which system made each run:
diz, path 1 (11 x 18):
[[ 14  12  79  -1  12  18 -19  17  21 -25 -19  20 -23  -5  49  29  13 -26]
 [ 28 -47  40 -45 -10   7  -6  -6  70 -15  -5  -6 -28  19  33  19   1 -15]
 [ -3 -41 -12 -19   7 -26   8  -2  74  33  -1  -3 -63  -5   3  28  11  23]
 [ 10  29 -47  -6  16  -8  28  31  32  41 -15   5 -47  -6  34   0  30  39]
 [ 40  26 -51   4 -52   5  37   1  15  25  -2  25  -1   5  26 -40  41   2]
 [ 12  14 -39  47 -63   0   4  -4  13  26 -13  19  -7 -14 -35 -22  25 -58]
 [ 24  34 -31  28  -4   6   7  13 -23   0 -28 -34 -27 -12 -34   8 -11 -79]
 [ 25  21 -33 -38  19  -6  19 -55 -30 -21 -19 -34   0  11 -22   4 -30 -48]
 [-29  14 -32 -17  33  -2 -25 -78 -13  14   4 -25  12  33 -47  -3  -9   1]
 [-17  26 -18   9  45  -5 -46  -2 -48  19  41 -20  18  43 -29   5  22  29]
 [  1  21  11 -31   9 -39 -27  31 -61 -12  35  25  54  20  -8  -8  27  12]]
bati, path 2 (11 x 18):
[[-23 -17  16 -29  42 -16 -41  23  21 -21  13 -33 -31  11 -12 -18   6  68]
 [-21 -38 -14 -27   5 -26  -9  27  22  -3  15  14 -30 -19  17 -48  -7  74]
 [-19 -44  -8  15 -14  17  -1  21  25   8  -3  25 -11 -46  40 -67 -31  26]
 [ 38 -40   0  39 -20  40  26  25   5  -2   4  11 -22 -38  47 -32 -28 -20]
 [ 46 -19  25  15 -21   0  43   7   0 -10  -8  27 -23 -44  32  20 -14 -64]
 [ 15   9  40   1  -4   6  22 -34  28   5 -28   4 -15  -8  28  59  -6 -71]
 [  1  15  27   5  -1   0   9 -46  18  19   7 -11 -27  49  16  77  20 -23]
 [-30  35   9   6  -5 -27 -15 -16  -2  33  18  27 -17  50   1  57  51  17]
 [-36  49 -15   6 -14  -1 -39  25  17  36  -3  16  14  44  -8   1  58  25]
 [ -7  20 -52  14 -40  -2 -31  43   8  15   8 -17   2  35 -40 -40  36  17]
 [ -2  14 -71  19 -21 -21   3  32  -9   9 -13 -13 -10 -27 -57 -48  -1  -2]]
mumag, path 3 (11 x 18):
[[-23   6 -65  33 -20  30  20  17  -6  19  -8  -7 -50   7  39 -35 -30  17]
 [ 21  22 -47  44 -17 -11  44  -5 -48  24  12  22 -11 -40  26 -26  -9 -26]
 [ 15  33 -12  30  10  26  -8 -17 -28  42  -5   0  63 -19  12 -18  -3 -60]
 [ 37  -6   2  -3   2  52   2 -36 -22  -7  20 -36  46  51   3  18 -13 -37]
 [ -1   7   4 -30  -7 -13  24 -42 -31 -34  -1 -10  23  42 -52  61 -11 -18]
 [-55  52   3 -29  23 -20 -24  -5 -22 -25 -19 -18  17  40 -34  16   5  39]
 [ -8  13  -3 -24   5 -46 -19  15 -24 -29  35 -39 -11  25   7 -43  15  66]
 [  7 -27   4  -9  -8 -76 -14  43  -2  -1  27 -20   7 -46 -30 -35   6   8]
 [  0 -38   7  -4  23  12 -22  68  36  10 -19 -27  28 -47 -12 -21 -25  -2]
 [ 26 -53  10  -3  -3  47  43  15  32 -29 -18  -7   2 -31  20 -10 -44  25]
 [-18 -11  26  34  -8  16  44 -48   9 -27 -34  42  -6 -56 -10   4 -23   9]]
zuno, path 4 (11 x 18):
[[-33 -52   0  15  -5  -9 -44  -7  18  -7   2 -20 -30 -27 -35 -39 -47 -30]
 [  0 -40 -50 -22  64  34 -17   7 -25   6   0   9 -28 -10 -13 -18 -49   1]
 [-16 -23 -30 -26  11  26  33 -24 -36  -1   3  64  37  -5  23 -18 -37  28]
 [-21  -5  38  38 -14  57   6 -10 -17   1  21  11  50  23  57   2 -22  17]
 [ 41  11  47   9  13  16  14  20 -38 -19  26 -35  14  26  45  44  -2 -28]
 [  9  26  39 -41  -7 -64  30  -2   9  -7 -17 -22  19 -17  24  42  -9 -40]
 [-36   1  12 -28   0 -39  -7 -17  70  33 -15 -62  -2  10   2  23  -3  10]
 [ -4 -19 -31 -11  29 -30   2  18  21  26  27 -25 -45  17 -31  30  24  65]
 [-11  12 -21   3   0 -32   8  46   2  18   0  58  -3 -31 -12 -15  41  58]
 [ 21  17  -8  29 -42  36 -15  40  33   5 -12  18  12  -8  15 -65  43  14]
 [ 70 -24  -7  44 -41  34  16  13   4 -24  10 -10 -23 -13 -24 -24  14 -37]]
Giru, path 5 (11 x 18):
[[ 22 -49  10  -5 -32  -1 -35 -57  30  -8  35   7 -41  31 -17 -16  17 -32]
 [-27  -1   3  12  24 -61 -23  32 -29  14  16   4 -59 -11 -15  42   0 -29]
 [ -8  28 -35 -66  11 -11  10  51   3  18 -27   1  17  31  49  12 -11  -4]
 [ -1 -36 -50 -19 -45  -6  23 -37  21  20  28  20  16  24  -3 -46   4  44]
 [-39  14 -13  83 -10 -10 -16   9 -49  24  34  14 -13 -20 -18 -16   8  13]
 [ 38  30  -2  11   0  42  14  63 -36   1 -10   2  32   4  33  14   1 -47]
 [ 39 -32  -6 -23 -44   6  40 -37  34  -5 -11   7  52  -4 -39  14  -3 -39]
 [-48   7   1  46   7 -14 -11 -40  15  18  -2 -47 -10   2 -62  33  -6   7]
 [ 25  39   7 -10  63  16   6  23 -36 -17   8 -60  -7  23  21  25  -2  29]
 [ 37   0  16 -63  11 -22  13 -23  -3 -35  -3  22  58 -25  -8 -39  12  25]
 [-48 -10  30  25 -19   0 -67 -13  32  -9  -4  -2   7 -13 -37 -53   7   5]]
zuno, path 6 (11 x 18):
[[-38 -40  14  19  -7   8 -41 -42  38   6  13  27  12  -7 -55 -16  12  26]
 [  6 -12   4   8  46  56 -50  36 -25 -29   4  32 -29  19 -28   1  12  26]
 [ 15   8   4 -35 -22   3  17  14 -45 -67 -18  63  -5  -3  16 -37 -11  -5]
 [-31 -20  37  18 -51  14  -9 -23   8 -26  -7 -12   3  -6  44 -45 -47 -33]
 [ 21 -37   0  10  44  18  -9  -4 -21   8  30 -52 -41   5  34  17 -48 -38]
 [ -2 -11 -20 -47  40 -38  36 -18 -24  29  -1  32  10 -20  27  41 -32 -21]
 [-52   8   0 -19  -8  14   5 -20  41  49 -10  12  50  33  39  19  -2  28]
 [ 11   5   5  20 -11  17   8  31  -6  11  45 -30  -2  64  17  47  33  46]
 [ 13  38  22  11 -20 -62  29  60 -28  -9  -1  14  -2 -22   1  31  35  -1]
 [ -3  43   0  -5 -29 -27 -12  26  56  20 -41 -41  12 -24   7 -39  22 -24]
 [ 40 -32 -45   6 -14  -2   6 -12  42  14  16 -59 -30   2 -53 -15  13   4]]
mumag, path 7 (11 x 18):
[[ 16  38  23  39  12  -7  11  35 -23   8  12  33 -30 -31  60 -14  38  30]
 [ 48   3  23   1 -23 -15  -8  -8  31  36  12  14  25 -28  43 -35  42 -47]
 [ 15 -41   3  25 -16  34 -24 -16  52  42   6 -22   0  15 -20  31   3 -63]
 [ 12  -7 -28  -5  20  40  36   7   7   5 -23   9 -31  37 -18  80  -6  -4]
 [-24  50 -43 -32 -10  -4  35 -29  -6   0 -36  49  -4  29   4   2  16  35]
 [-33  39 -29  35 -30 -14 -32 -31 -24  16  29   7 -12  26   2 -57  31  24]
 [ 43   5 -21  32   5 -19 -29  41 -49  15  50 -22 -14   3 -14 -17  28 -32]
 [ 48   0 -26 -53  13  -7  -2  48  -1   9 -22 -19  43  -4 -19   1  -6 -61]
 [-18 -26 -36 -40 -13  33  10 -20  29 -16 -34 -38  28  24 -19 -12 -56 -12]
 [-38 -12 -22  27   1   7  37 -29 -43 -35   4 -14 -28   2 -27   7 -55  42]
 [-18  51  13  17  38 -23  14   4 -70 -19   0  24  18 -40   8 -15   2  37]]
bati, path 8 (11 x 18):
[[ 21  35 -29  32 -29 -19  34 -50 -30 -11  17 -19 -21 -17  16 -61   5  19]
 [ 32  16  -4  28  35 -11  -8 -39 -25  39  16  13  27 -63   5 -37  19 -28]
 [ 61 -28  -4 -17  58  47 -16   3  13  27   4   1  34  -9 -17  19  10 -35]
 [ 18 -51  -7 -45   8  17   9   1   2 -28  -4  35  -6  33 -54  56 -11 -10]
 [-64  15  13 -20  -4   8  -7 -15 -14 -49 -42  30 -25  26 -21  25 -33  11]
 [-30  49  15  -5  -3   2 -22 -19 -31 -35   1 -23 -23  41  55 -38  -9  25]
 [  5   4   8   0  -2 -56 -37   5 -33  17  61 -14   3  -3  41 -50  21  -3]
 [ -2 -31   2   2  27 -26 -40  56  20  57  18 -12  32 -39   3 -12  -2 -24]
 [ 16 -53 -28 -19  -2  22  27  63  46  18 -13 -27  13   1 -10  31 -28   5]
 [-20 -24 -14   1 -56  -4  73  -8   7 -26 -23  18  -2  -4 -16  29 -38  18]
 [-31  48  30  50 -27  21  39 -47 -20 -26 -28   3   6 -19  27  -3 -18   7]]
Giru, path 9 (11 x 18):
[[-52   6 -24 -27 -36 -45   9  13 -13  -8 -16  34  51 -12 -43 -21 -10  29]
 [-41  24 -15  51 -45  39 -16  22  -9  -9   1 -39   6  40  12 -41 -12  22]
 [ 52 -22   5  34 -25   5  51  15 -51 -36  31 -14  -7 -23  18  -8 -20 -10]
 [-22   0  33  11  -5 -15  26 -14   3   9 -32   5  59 -61  -3  13 -36 -42]
 [-11 -21  19  12  17  59 -17 -22  50  18  -7 -60  20  29   6  25 -24  -2]
 [ 31 -38  30  -1  42  -4  24 -17 -11 -27  38 -10 -22   0 -20  50   9  54]
 [-29  47  53 -24  31 -28 -12   5   2 -12 -26  29  29 -25   6  10  31  33]
 [ 16  11  26 -17 -22  25 -42   2  55 -17  -6 -20  -4  32  33 -49  40  11]
 [ 36 -43  10  13 -19 -42  -7  10  13 -17  28   9 -74 -35 -13 -22  20  -3]
 [-34  22 -12  -3  20 -29  -3  56  15  28 -49  18 -31 -49  16   5 -14 -27]
 [  9 -16 -56 -31  -2  57  22   2  44  27 -29  10 -14  26  37 -16 -17   9]]
lal, path 10 (11 x 18):
[[-17 -44   7  20 -21 -20  -3  12  27 -33   6  11 -79 -18 -29  -6   2  43]
 [ -3   7   8  -3  51  -4 -16  64  -6  -7 -30  19 -51 -55  24 -12 -11  -5]
 [ 42 -25  -8 -46  10  19  13 -20  26  -1 -21  39 -19 -20  53 -26 -14 -38]
 [-12 -44  -3  41 -28  21   5 -49  14  12   4  57 -45  -8 -13  19 -10 -36]
 [-16  34  -6  33  29  32 -20  28 -41  11 -18  29 -38  17  -2  52   3 -43]
 [ 25  56 -10 -53  10  -7  18 -36 -21  -5 -23  22  10  34  21  25  16 -38]
 [-34  28  12  19 -52 -36  -6 -71  24  21   9   5   2  25  -2   9  30 -14]
 [-20  38 -13  48  -7 -20 -34  37 -12  47  35 -35 -17  34   4   9  37  -2]
 [ 36  26 -50 -48   9 -47  11  37 -19  32  15 -16  38  10  -6  -6  27  -4]
 [-25  -8 -24  -8 -55 -19  17 -10  37  28 -10   0  75 -13 -19 -37  -3   7]
 [-18  -2 -35  62 -32  46   4  35  -6   7  14 -34  12  11 -11 -36 -11  37]]
lal, path 11 (11 x 18):
[[  7  20   2  -8  70  14 -45  19  21  11  -8 -64  19  -5 -30 -10  16  30]
 [ 22 -32 -14 -64  30   8 -31 -13  38 -10   8  -8  23  12 -24 -38  18  43]
 [-33 -47   6  -2 -15   1 -42  12  16 -29   7  38  -5 -10 -42 -48   1  39]
 [ -7 -12   7   0   2  17 -37  64 -36 -51  -5  16 -33  -5  11 -50 -26   0]
 [ 23 -26  -2 -38  -2 -15  14 -11 -32 -50  -9  14 -30 -26  26 -39 -50 -39]
 [-34 -39  22  18  -6  -8   7 -46  -6   1  -1  11 -25 -31  26   6 -64 -49]
 [-19 -23   7  21  39  27   2  -7 -28  24  20   2 -37  23  49  61 -38 -27]
 [ 12   2   9 -33  28 -12  35 -21 -29  10  15  45   6  25  22  78   6  -2]
 [-26  28  50   5 -35 -16  15 -14  21   9  -3  41  31  20  22  55  38   5]
 [ 16  37  25  33 -49  -8  12  34  19   5  12 -23 -20  40  25  30  55  10]
 [ 41  35 -22  -7 -17 -61  29  33  21  17  -5 -35 -16 -17 -23  15  48  -2]]
diz, path 12 (11 x 18):
[[ 32   0  -8 -34 -19  34  36  20  42  -4 -26 -16  80  -6   0 -17   5  20]
 [ 10 -42 -12  39 -37  10  31  -6  29 -11   3  -5  12 -28 -74  -2   3  32]
 [ 14  31   6  47  40  13  19  16 -21 -28 -31   0 -34 -64 -36  -6   6  20]
 [ 54  16   7 -21  30  53   4 -33 -17 -50 -22  14   1 -18  18 -51   0  -3]
 [ 15 -59  -1   1   6  38 -38 -56  16  -9  18  38 -15   6 -37 -26   1 -17]
 [-14 -20  -9  11  54  16 -46  28 -24   7  10  32 -62  11 -22  35   2 -14]
 [  7  18 -12 -59  17  -4   5  22 -42 -29  -2  45 -34  43  45  11  -3   0]
 [-49 -14  -7 -32 -60 -23 -17 -29  19  -3   2  39 -14  50  25 -24  -4   1]
 [-55  -3  -5  47 -34 -28 -36  32   8  36  23 -27 -44  19  23  -2  -6 -13]
 [ 16  24   1   0  -3 -44  27  35 -29  28  20 -31  -3 -12  73  13 -14 -36]
 [ -9   6  -4 -28 -35 -14  35 -33  34  38 -18  -6  67  -4  31   8 -18 -37]]

runs to name:
path 13 (2 x 18):
[[ -8   6  14   7  33  23 -37  16  -8 -24 -24  34 -48  16 -53  46  17 -24]
 [ -4  48   5 -64  16  -4 -26  -3   4 -31 -45  26 -31  35  11   6  12 -27]]
 : lal
path 14 (2 x 18):
[[-28  45 -33 -52  17 -35 -15 -11  17  -2 -47 -12  18  -8 -36 -38   5  16]
 [ -3   3 -44   2   4  24 -36  -6  -9 -20   8 -31 -31  24  -7 -79  -9  30]]
 : Giru
path 15 (2 x 18):
[[ -8 -43  -5 -39  56   6  -7  42 -17 -29   4  -2   4  -4 -33  13 -32  54]
 [-25 -26  39 -48  15  12   2   5   9 -49 -25  39  19 -19  21 -21 -32  44]]
 : lal
path 16 (2 x 18):
[[ 47   4  -1 -35  31 -22 -29  36  41  24  -5 -57   6 -20   9 -26  26 -20]
 [ 20 -45 -36 -33  23 -11 -13  31  47   6 -11  -2  -9 -32 -54 -28   5  27]]
 : Giru
path 17 (2 x 18):
[[-47  31  33  29 -23 -14 -17 -59  15  37  -8  25  33 -13  18  -1  10 -35]
 [ 15  12 -14  36 -15  25 -26  13 -13  34  47 -29 -10  66  29  16  29 -15]]
 : lal
path 18 (2 x 18):
[[ -7 -24  22  -5   1 -24 -49  60 -24 -18   3  15 -29 -18   6  -9 -21 -64]
 [-21 -35  -5 -58  13 -10   6  20  -6 -10 -21  -1 -16   2  39   7 -72 -35]]
 : diz
path 19 (2 x 18):
[[ 53  15  20 -12  -1 -42   9 -18 -35   9  50   4  -9   3  57  -3  29 -26]
 [-11 -15  28 -10  16 -34 -45  -1  29  54   7  20  33 -16  -3  28  19 -53]]
 : bati
path 20 (2 x 18):
[[-42 -28 -21  24  47  18   0  37 -12  14 -12   5   8 -42 -35  10 -38  43]
 [ 16   1   5 -32  47  64  15  14 -14 -29 -24  23  34  -3  39 -20 -20  38]]
 : lal
path 21 (2 x 18):
[[-18 -43   5 -12  23 -11 -55  47 -22   0  16  37 -47 -12  17 -18 -25 -33]
 [-26 -35 -18 -41  12   3   2  35 -20   4  -2  36 -20  14  63   5 -56 -21]]
 : diz
path 22 (2 x 18):
[[ 25   2   8  31   3  46 -20  61 -28  11  -2  24   9   1  22  14  -1 -63]
 [ 31  23 -23 -34 -29  13  40   3  -7 -20 -46 -10  23  16   6  15 -25 -65]]
 : zuno
path 23 (2 x 18):
[[ 17   7  20 -43  -2   6  24 -39  59 -23 -46   8 -40  -9  40  -3  -2  -5]
 [-10 -17   8  42  -4  -2  -8 -39  42  19   4  24 -85 -18   6   7  23   5]]
 : lal
path 24 (2 x 18):
[[-49 -51   3  35   2 -13 -37  17 -23   0  21  37 -18 -21 -52   8 -22  -9]
 [-26  23  13  -4  42  15  -2  50 -53 -26 -22   7 -25  -3  40  16 -41   1]]
 : diz
